0: array([107., 103., 126., 96., 125., 125., 58., 129.])
1: array([185., 120., 182., 155., 185., 154., 231., 154.])
2: array([126., 143., 102., 136., 131., 101., 158., 140.])
3: array([185., 116., 136., 142., 159., 146., 166., 168.])
4: array([89., 145., 76., 206., 102., 75., 69., 97.])
5: array([94., 184., 159., 131., 117., 129., 92., 106.])
6: array([83., 181., 121., 125., 85., 69., 101., 75.])
7: array([99., 167., 86., 142., 122., 76., 86., 121.])
8: array([126., 137., 111., 120., 131., 107., 155., 135.])
9: array([84., 183., 126., 121., 82., 71., 103., 76.])
10: array([101., 183., 133., 155., 142., 89., 100., 124.])
11: array([151., 117., 127., 69., 180., 145., 174., 131.])
12: array([132., 105., 132., 101., 198., 99., 115., 124.])
13: array([149., 65., 76., 147., 117., 165., 157., 151.])
14: array([103., 129., 122., 137., 104., 145., 89., 128.])
15: array([92., 142., 118., 176., 121., 96., 40., 109.])
16: array([113., 178., 157., 141., 104., 98., 116., 106.])
17: array([111., 159., 148., 98., 179., 94., 123., 87.])
18: array([110., 130., 141., 92., 159., 148., 66., 101.])
19: array([94., 176., 155., 142., 122., 125., 93., 109.])
20: array([177., 131., 181., 159., 184., 147., 232., 152.])
21: array([186., 112., 130., 143., 154., 141., 161., 172.])
22: array([133., 62., 89., 139., 155., 129., 84., 132.])
23: array([163., 89., 143., 120., 139., 163., 168., 134.])
24: array([78., 185., 118., 132., 80., 66., 95., 69.])
25: array([93., 157., 103., 142., 110., 108., 75., 109.])
26: array([83., 188., 158., 164., 44., 85., 54., 121.])
27: array([146., 122., 160., 126., 136., 122., 112., 141.])
28: array([100., 105., 96., 59., 185., 117., 34., 118.])
29: array([124., 128., 169., 100., 116., 160., 124., 118.])
30: array([166., 141., 152., 145., 133., 125., 169., 175.])
31: array([90., 82., 79., 164., 125., 132., 60., 104.])
32: array([135., 114., 103., 151., 184., 91., 170., 132.])
33: array([113., 160., 149., 99., 178., 90., 122., 93.])
34: array([149., 110., 74., 175., 138., 115., 167., 129.])
35: array([104., 150., 111., 172., 115., 123., 133., 101.])
36: array([174., 21., 107., 83., 144., 165., 160., 149.])
37: array([107., 123., 118., 142., 93., 143., 92., 131.])
38: array([102., 130., 83., 157., 183., 115., 135., 91.])
39: array([112., 99., 130., 107., 127., 121., 65., 136.])
40: array([173., 92., 214., 41., 158., 182., 168., 148.])
41: array([129., 139., 113., 131., 121., 102., 160., 140.])
42: array([76., 179., 113., 136., 85., 68., 93., 75.])
43: array([133., 122., 116., 135., 69., 132., 129., 143.])
44: array([125., 134., 144., 110., 98., 99., 144., 121.])

array([126., 124., 91., 169., 79., 142., 159., 145.]) 43 41 34
array([140., 101., 98., 192., 155., 112., 73., 149.]) 22 31 15
array([149., 77., 147., 100., 170., 175., 147., 119.]) 23 11 29
array([128., 132., 153., 72., 76., 105., 116., 141.]) 44 29 43
array([130., 121., 130., 134., 79., 156., 168., 131.]) 43 44 41
array([147., 112., 74., 167., 136., 116., 164., 125.]) 34 2 32
array([121., 110., 97., 205., 145., 97., 121., 140.]) 34 35 32
array([149., 116., 70., 172., 148., 109., 170., 125.]) 34 32 2
array([105., 178., 113., 177., 114., 139., 150., 123.]) 35 2 41
array([58., 180., 196., 84., 61., 168., 43., 57.]) 5 19 26
array([94., 120., 125., 118., 166., 142., 82., 89.]) 18 0 39
array([167., 143., 159., 123., 132., 118., 180., 152.]) 30 3 21
array([154., 70., 94., 121., 121., 137., 131., 178.]) 13 22 21
array([123., 150., 103., 156., 56., 101., 108., 151.]) 43 37 14
array([113., 128., 137., 95., 151., 152., 68., 106.]) 18 0 39
array([125., 116., 102., 160., 74., 152., 140., 145.]) 43 37 14
array([145., 113., 78., 163., 133., 119., 165., 119.]) 34 2 41
array([126., 160., 103., 161., 57., 96., 118., 146.]) 43 37 35
array([131., 152., 178., 80., 90., 146., 141., 128.]) 29 44 27
array([124., 126., 70., 211., 165., 121., 168., 130.]) 34 32 38
array([148., 107., 132., 121., 129., 135., 134., 164.]) 27 21 23
array([96., 122., 126., 119., 158., 143., 84., 89.]) 18 0 14
array([111., 120., 121., 70., 160., 130., 87., 88.]) 18 0 28
array([106., 128., 134., 106., 163., 150., 63., 104.]) 18 0 39
array([184., 137., 150., 60., 163., 146., 226., 159.]) 11 1 3
array([119., 75., 112., 135., 133., 137., 93., 114.]) 22 39 31
array([156., 105., 132., 97., 115., 135., 149., 145.]) 23 27 8
array([118., 187., 135., 162., 40., 82., 141., 134.]) 16 43 44
array([115., 142., 149., 84., 159., 145., 82., 101.]) 18 29 0
array([75., 88., 88., 123., 141., 137., 38., 97.]) 31 0 39
array([99., 125., 129., 108., 161., 139., 78., 88.]) 18 0 39
array([148., 132., 167., 104., 103., 170., 145., 143.]) 29 23 27
array([147., 67., 136., 127., 160., 147., 128., 151.]) 23 27 22
array([157., 122., 158., 79., 167., 169., 172., 142.]) 11 23 40
array([172., 56., 107., 150., 123., 178., 173., 174.]) 13 23 21
array([119., 185., 168., 140., 148., 116., 157., 110.]) 16 19 33
array([125., 121., 66., 212., 166., 127., 172., 130.]) 34 32 38
array([125., 128., 102., 174., 70., 147., 147., 144.]) 43 37 35
array([128., 108., 93., 163., 79., 114., 122., 150.]) 43 37 14
array([80., 136., 45., 206., 123., 71., 81., 104.]) 4 7 15
array([176., 89., 167., 85., 123., 151., 168., 173.]) 23 3 21
array([124., 129., 58., 216., 167., 117., 164., 130.]) 34 38 32
array([129., 101., 153., 83., 124., 171., 98., 131.]) 29 39 18
array([129., 130., 103., 164., 63., 147., 151., 148.]) 43 37 41
array([95., 109., 121., 114., 165., 145., 71., 88.]) 18 0 39
array([96., 126., 137., 116., 170., 141., 81., 84.]) 18 17 0
array([143., 122., 129., 122., 105., 139., 138., 151.]) 43 27 41
array([124., 199., 174., 152., 153., 112., 175., 113.]) 16 10 33
array([125., 61., 99., 148., 128., 128., 61., 143.]) 22 31 39
array([151., 118., 154., 139., 123., 139., 118., 175.]) 27 30 21
array([124., 124., 96., 167., 72., 144., 146., 145.]) 43 37 35
array([160., 112., 133., 108., 113., 136., 158., 150.]) 23 8 30
array([142., 130., 201., 66., 110., 155., 107., 133.]) 29 27 40
array([114., 127., 146., 76., 157., 156., 72., 101.]) 18 0 39
array([109., 129., 138., 92., 160., 150., 65., 105.]) 18 0 39
array([88., 146., 102., 118., 124., 121., 81., 105.]) 25 14 7
array([151., 117., 83., 158., 137., 116., 175., 125.]) 34 2 41
array([122., 104., 94., 195., 148., 103., 124., 142.]) 34 32 35
array([131., 131., 202., 84., 118., 157., 144., 121.]) 29 27 44
array([158., 72., 148., 96., 170., 176., 154., 125.]) 23 11 36
array([123., 153., 97., 164., 63., 96., 113., 150.]) 43 37 7
array([115., 112., 84., 216., 149., 98., 119., 136.]) 34 35 38
array([167., 67., 111., 150., 112., 173., 165., 171.]) 13 23 21
